126,151,117,157,122
100,112,150,126,117
143,147,102,138,143
-> 117

114,151,105,158,149,125
110,130,129,136,153,150
108,127,102,137,126,116
-> 150

129,133,131,130,125,132,119
122,150,131,136,124,131,118
129,137,133,131,123,136,110
-> 118

123,145,117,131
103,111,108,122
126,140,116,149
-> 122

131,100,134,141,115,125,113
125,134,138,126,138,147,130
134,112,122,134,103,124,119
-> 130

140,130,136,146,105,127,149
147,156,135,146,148,105,133
142,110,153,117,105,120,124
-> 133

132,151,122,128
103,142,114,110
142,134,117,143
-> 110
---
[129 133 119 104 149 126 155] out 104

[[120 132 122 121]
 [115 135 151 112]] out 115

[144 127 133 131 143 151 136] out 131

[104 103 115  99 120 102 118] out 99

[142 142 114 152] out 142

[102 133 111 118 120] out 133

[137 132 109 151] out 137

[[137 143 158 131]
 [142 144 148 151]] out 142

[[111 112 140 126 107 109]
 [133 132 145 120 142 136]] out 145

[104 147 127 103 134] out 147
---
[[147 116 114 147 132 119]
 [156 110 110 149 142 117]
 [119 132 126 142 109 129]] -> 142

[[138 137 118 122 130 113]
 [136 131 121 126 131 118]
 [132 155 112 110 130 103]] -> 110

[[131 112 141 124 116 132]
 [105 130 121 129 125 129]
 [134 152 128 149 140 142]] -> 149

[[119 126 121 116]
 [156 125 150 135]
 [140 111 130 149]] -> 111

[[103 127 134 132 128 122]
 [103 127 134 132 119 128]
 [103 127 134 132 128 122]] -> 132

[[122 147 119 138]
 [102 124 113 121]
 [129 127 119 116]] -> 127

[[128 137 147 110]
 [153 138 133 125]
 [141 128 115 145]] -> 128

[[116 149 146 119 147 150]
 [143 116 118 140 120 117]
 [120 127 126 118 148 118]] -> 118
---
[[102 126 118 112]
 [102 133 118 112]]
126

[106 116 128 150]
128

[109 101 103 116]
109

[133 119 129 127 152 135]
135

[125 143 129 130 132 149 103]
143

[128 102 103 142]
128

[[154 144 137 145 116]
 [150 101 128 145 103]]
150

[115 143 100 157]
143

[[154 132 141 120]
 [103 115 138 124]]
141

[134 105 112 117 124 111]
124
---
[102 101 112 117 104 103] ==> 117, 101

[[114 153 113 121 112 115 141]
 [114 121 120 118 142 128 115]] ==> 153, 112

[[140 126 137 138 138 119]
 [137 129 134 141 139 127]
 [143 132 130 150 145 129]] ==> 150, 119

[109 148 133 106] ==> 148, 106

[107 149 137 116 118 115] ==> 149, 107

[154 134 114 144 128 101 126] ==> 154, 101

[[147 109 129 128]
 [145 106 126 145]] ==> 147, 106

[141 149 114 135 113 120 116] ==> 149, 113
---
[[113 127 139 133 133 140]
 [127 130 124 114 149 116]
 [124 125 121 112 150 119]]	114

[[120 102 119 115 112]
 [126 108 105 133 117]]	105

[[137 127 128 146 126]
 [137 157 134 153 112]]	134

[[139 117 116 139 138 120]
 [104 123 136 153 130 139]
 [127 117 149 142 136 138]]	153

[[138 142 137 109]
 [133 105 101 131]]	105

[[139 145 116 132 133]
 [133 116 150 132 139]
 [137 128 138 140 130]]	150

[[130 123 139 125 117 150]
 [126 139 113 118 113 131]]	118

[[116 121 143 124 120]
 [146 110 127 106 129]]	127

[[121 136 144 112 120 121]
 [144 116 115 150 129 149]]	150
---
[100 141 126 142 106 149] Out: 149
[143 102 123 109 137] Out: 137
[154 120 122 106 138] Out: 138
[132 131 142 138 155 117 122] Out: 122
[150 125  98 147] Out: 147
[132 109 139 153] Out: 153
[104  98 108 149] Out: 149
---
[[137 147 144 136 133 115]
 [144 129 142 129 144 116]
 [147 115 142 120 156 107]]	133

[[152 128 128 128]
 [134 128 128 128]
 [128 128 148 128]]	128

[[125 110 155 114]
 [135 132 125 141]
 [113 137 112 142]]	155

[[128 152 106 153]
 [128 156 138 156]
 [128 152 107 153]]	106

[[124 129 127 112 131 120 134]
 [122 121 123 132 118 134 123]
 [137 131 123 117 133 107 132]]	120

[[144 112 152 127 106 148 138]
 [132 145 153 117 150 104 106]
 [130 143 112 141 138 147 109]]	148

[[135 114 117 150 123 146 142]
 [127 137 118 135 131 130 133]
 [123 122 137 125 129 117 145]]	146
---
[[131, 117, 109, 105], [124, 139, 147, 150], [111, 102, 136, 132]] yields 131, 132
[105, 124, 132, 149] yields 105, 149
[[127, 127, 110, 152], [133, 132, 122, 152]] yields 127, 152
[103, 111, 141, 122, 134, 132] yields 103, 132
[[144, 118, 141, 118, 130], [141, 120, 145, 104, 136], [136, 121, 136, 117, 130]] yields 144, 130
[124, 105, 125, 136] yields 124, 136
[129, 150, 102, 135, 130, 157, 141] yields 129, 141
[100, 139, 137, 156, 139, 106] yields 100, 106
---
[[120 142 124 154 129 128 118]
 [127 145 121 122 134 135 138]] => 120, 138

[[111 113 128 133 111 116 120]
 [113 110 128 150 106 122 127]
 [156 141 117 107 121 131 146]] => 111, 146

[130 156 130 153] => 130, 153

[121 139 139 127 103] => 121, 103

[114 157 125 127] => 114, 127

[109 137 113 101] => 109, 101

[[134 125 133 134 138 119]
 [129 113 120 100  99 129]
 [125 115 126 114 120 120]] => 134, 120

[[139 106 144 118]
 [115 150 121 133]] => 139, 133
